128 stands for zero in the data rows.
Here are some numbered points:
115|122|114|134|146|131|167|165|138|116|87|147|178|167|113|146|146|155|171|156|119|122|144|155|122|105|107|93|112|154|133|140 0
143|137|125|161|123|141|115|107|167|129|129|91|120|116|135|91|104|73|140|166|128|177|93|78|129|115|129|90|133|115|147|91 1
131|142|131|109|129|125|122|142|118|106|121|137|122|129|135|129|130|127|119|113|123|134|109|146|126|132|128|116|139|126|138|141 2
204|140|129|161|104|122|119|119|144|134|165|156|123|123|163|158|121|114|117|111|145|149|125|127|152|145|167|147|136|138|127|100 3
113|155|154|122|108|141|160|130|148|109|135|136|130|115|148|106|119|142|144|143|119|127|111|111|107|108|123|110|158|152|133|118 4
208|92|104|157|98|81|59|116|103|121|154|163|124|148|181|189|147|100|54|93|155|135|108|177|131|158|173|167|144|111|132|132 5
150|146|150|100|155|142|144|126|118|149|153|111|123|125|123|143|128|138|115|71|154|112|121|153|129|140|181|138|147|117|83|125 6
112|143|125|145|124|154|114|122|141|130|151|92|149|119|115|124|135|136|145|160|111|130|142|108|128|134|113|130|127|134|121|103 7
105|182|142|114|102|149|99|117|179|134|126|143|121|108|113|121|125|112|153|169|103|152|124|89|140|134|107|140|129|140|140|110 8
145|117|164|120|186|88|53|125|67|146|144|148|31|60|122|99|94|33|77|91|144|156|130|87|167|145|114|146|95|102|135|91 9
172|117|117|137|139|102|123|147|111|136|128|162|146|137|138|158|149|125|111|97|135|122|136|151|140|121|131|136|120|138|140|141 10
197|72|71|177|113|101|160|118|105|131|103|143|143|209|162|167|169|158|108|81|180|122|114|195|117|124|190|118|147|128|139|154 11
130|64|125|160|113|96|164|117|110|150|131|158|153|152|153|140|139|154|122|112|139|93|161|155|127|120|145|134|134|135|107|140 12
148|174|139|108|155|159|120|122|110|103|116|98|74|137|117|95|135|105|128|111|133|153|117|121|144|150|129|121|103|123|150|111 13
164|114|172|105|220|61|17|118|66|173|149|155|0|22|130|59|79|0|66|88|158|176|138|65|196|139|95|150|73|81|128|65 14
118|154|117|94|122|153|128|138|153|115|144|108|146|108|111|131|114|126|135|126|113|133|112|117|119|111|117|109|131|123|137|146 15
105|156|168|96|170|181|158|127|123|136|120|67|85|115|103|82|120|113|144|114|129|110|124|111|122|152|149|130|110|112|96|107 16
149|119|123|136|122|114|109|126|123|127|140|137|131|132|141|143|132|120|109|115|137|128|123|139|129|141|138|138|135|121|133|128 17
109|99|125|138|91|121|148|136|125|120|106|142|156|173|124|134|142|178|142|126|109|93|147|165|121|124|111|114|126|135|132|154 18
0|196|150|104|87|216|154|99|168|136|122|41|225|138|102|92|141|235|171|225|79|83|179|92|77|211|140|212|165|121|95|143 19
110|176|168|148|99|153|113|113|132|103|160|108|98|106|148|80|111|137|139|132|95|111|146|84|139|140|113|131|105|143|131|84 20
128|113|97|148|123|135|113|120|125|110|124|126|131|139|123|124|147|136|126|134|120|124|154|113|128|126|107|161|87|149|146|128 21
100|166|156|112|94|148|184|142|146|101|130|139|130|114|153|98|114|150|153|145|107|131|105|103|97|108|115|103|176|154|135|120 22
125|93|139|166|118|102|131|116|143|164|156|172|165|105|143|152|136|130|138|149|120|114|167|116|127|119|125|159|142|143|108|116 23
132|123|127|124|141|132|146|137|131|139|127|119|129|127|119|117|124|119|137|135|132|140|131|113|128|108|119|118|123|136|130|130 24
136|0|130|218|78|57|217|95|86|183|139|194|192|178|187|152|141|190|111|96|145|56|211|188|135|101|152|146|138|141|75|160 25
156|115|120|163|133|125|107|146|121|141|128|125|155|174|102|153|155|130|144|134|114|101|164|170|164|139|109|92|87|122|143|111 26
108|139|129|137|127|125|126|129|143|139|132|117|142|110|132|136|128|139|138|148|130|125|129|121|113|147|141|135|155|123|116|125 27
172|113|118|143|120|105|95|125|116|129|140|147|124|134|150|158|137|115|93|104|147|127|116|154|130|145|153|149|137|116|136|130 28
147|85|118|135|98|95|146|116|122|129|117|167|113|150|141|141|131|145|108|112|138|121|124|145|117|113|130|142|130|129|123|158 29
87|111|113|112|163|126|150|156|80|108|100|126|130|128|120|103|134|141|132|125|129|112|136|137|114|103|110|136|98|133|134|129 30
153|201|132|41|131|113|87|172|53|26|96|191|89|124|158|128|140|136|59|60|116|160|39|207|127|156|122|81|180|105|186|183 31
146|119|114|133|143|128|132|133|126|149|135|135|140|129|122|149|136|129|125|117|142|129|145|140|133|127|135|150|118|130|118|133 32
97|151|119|98|125|160|157|120|139|120|136|130|142|119|121|129|135|157|140|145|118|128|131|102|112|117|112|152|144|151|121|145 33
97|113|119|110|152|123|147|155|89|110|97|127|135|126|122|108|134|130|126|127|122|119|131|136|117|119|111|132|108|130|131|128 34
134|147|138|110|93|137|162|129|149|112|139|166|132|140|141|148|135|167|130|111|120|115|112|143|116|112|121|132|158|154|131|158 35
134|155|138|92|72|148|177|126|164|108|146|180|139|137|147|159|134|186|122|104|121|109|101|150|109|113|123|139|173|164|132|167 36
122|126|120|130|135|138|157|159|131|120|99|134|168|158|119|132|145|149|155|145|126|126|142|148|125|102|115|103|113|145|136|132 37
143|117|150|124|173|93|72|120|84|147|146|138|63|77|129|98|97|52|93|101|140|144|131|97|158|130|117|140|98|103|125|104 38
121|79|107|147|114|124|159|127|123|114|110|102|154|152|135|132|117|162|129|120|143|119|129|160|108|107|149|91|136|115|112|154 39
122|145|93|101|151|146|113|142|96|81|116|99|121|137|121|113|130|129|108|107|121|140|104|133|128|120|120|123|106|130|152|134 40
99|166|147|108|221|170|149|158|116|171|149|54|128|49|142|80|93|106|144|142|154|163|107|95|102|138|187|135|161|120|82|114 41
113|154|137|111|151|129|86|117|153|164|145|97|117|80|99|146|114|98|136|159|134|143|126|94|128|148|134|132|137|100|105|106 42
136|114|124|133|135|119|127|124|133|144|119|132|121|128|121|134|128|120|129|137|136|136|130|122|134|125|126|127|124|126|128|126 43
Which three points above are nearest to each new point by angle? Their numbers follow each, nearest first.
142|97|85|142|138|101|108|131|119|128|68|136|132|162|140|146|163|133|137|140|152|135|139|156|135|139|137|136|115|124|145|126 11 10 26
119|136|114|135|151|143|107|120|154|140|112|90|126|118|113|108|122|91|145|171|134|166|122|92|123|128|128|115|110|125|138|105 1 42 7
105|144|138|125|128|131|129|127|149|143|139|113|153|100|145|141|130|146|141|155|136|122|131|122|94|149|150|132|167|121|102|121 27 19 41
217|152|122|177|103|123|114|101|151|146|179|159|129|128|178|161|127|120|110|111|146|149|144|131|147|156|163|151|153|157|126|94 3 17 5
119|160|160|114|171|150|110|124|123|166|150|96|103|91|105|116|123|110|134|137|127|133|139|102|139|158|129|129|136|112|98|94 42 16 41
111|117|105|83|135|157|146|140|100|81|120|99|116|132|91|113|121|144|108|93|107|106|120|131|118|99|100|115|101|119|132|157 40 30 34
157|214|143|99|165|183|107|121|108|103|99|82|32|143|104|65|141|74|137|100|143|168|118|96|151|166|138|121|90|127|164|99 13 16 40
102|174|97|94|122|132|77|123|158|85|139|114|123|90|117|131|99|117|110|151|105|176|61|82|114|104|108|104|139|119|178|155 15 8 1
109|137|137|125|119|122|130|125|149|147|136|119|161|114|139|144|129|150|140|148|135|123|134|123|108|159|151|138|163|125|99|125 27 19 23
119|120|116|159|83|162|148|115|168|109|193|96|160|134|124|104|93|117|140|145|102|150|103|85|130|71|103|95|127|126|152|128 1 15 7
111|99|127|137|100|120|146|131|125|120|109|149|153|168|129|133|142|168|144|127|108|100|144|162|126|117|116|117|122|137|135|144 18 0 37
114|161|137|116|115|140|113|118|165|129|126|137|123|116|116|127|123|120|140|152|114|141|124|100|133|129|116|131|127|135|138|117 8 42 20
125|204|116|3|218|169|102|99|135|140|91|61|29|102|23|163|153|87|122|95|160|165|98|106|158|183|110|124|106|72|107|180 13 16 42
102|108|127|167|116|118|134|101|144|139|125|123|152|141|145|128|139|152|144|158|129|116|146|139|112|154|145|156|149|132|109|121 27 23 19
105|177|137|122|103|144|103|113|182|129|130|146|124|113|115|119|119|112|151|170|103|149|121|92|133|131|106|134|125|136|144|107 8 7 20
93|79|128|147|72|126|154|136|118|116|98|153|174|191|129|137|142|191|142|132|96|74|160|185|122|119|111|107|118|132|139|159 18 25 0
116|105|152|161|119|124|143|107|135|158|151|123|133|119|122|109|116|125|147|154|110|119|159|98|138|122|111|127|123|132|113|99 23 7 20
112|139|124|158|120|139|125|113|154|134|125|103|153|139|132|133|143|142|140|159|131|128|137|130|109|161|151|157|149|129|110|114 27 19 7
117|140|146|122|117|142|149|147|111|100|138|118|119|142|126|95|119|130|134|113|107|113|119|131|129|115|108|100|120|137|140|121 22 4 20
134|136|119|125|149|127|118|114|126|153|131|130|120|103|146|139|143|128|129|132|142|141|130|117|106|148|159|180|152|127|112|126 27 41 42
129|117|104|145|125|134|114|120|126|115|126|128|131|132|125|127|140|134|126|134|121|126|147|109|129|123|115|151|94|144|141|130 21 7 26
174|72|92|125|113|139|168|56|134|138|171|95|91|128|116|140|98|143|107|82|156|122|125|86|125|90|150|183|126|116|98|154 29 6 32
133|115|89|165|125|136|98|117|122|108|121|131|130|139|122|127|144|138|124|136|111|116|174|92|134|118|98|184|63|157|150|125 21 26 7
108|139|126|127|102|114|92|125|153|122|106|125|135|134|114|145|125|133|136|158|123|139|97|152|122|149|132|92|157|106|139|132 27 2 8
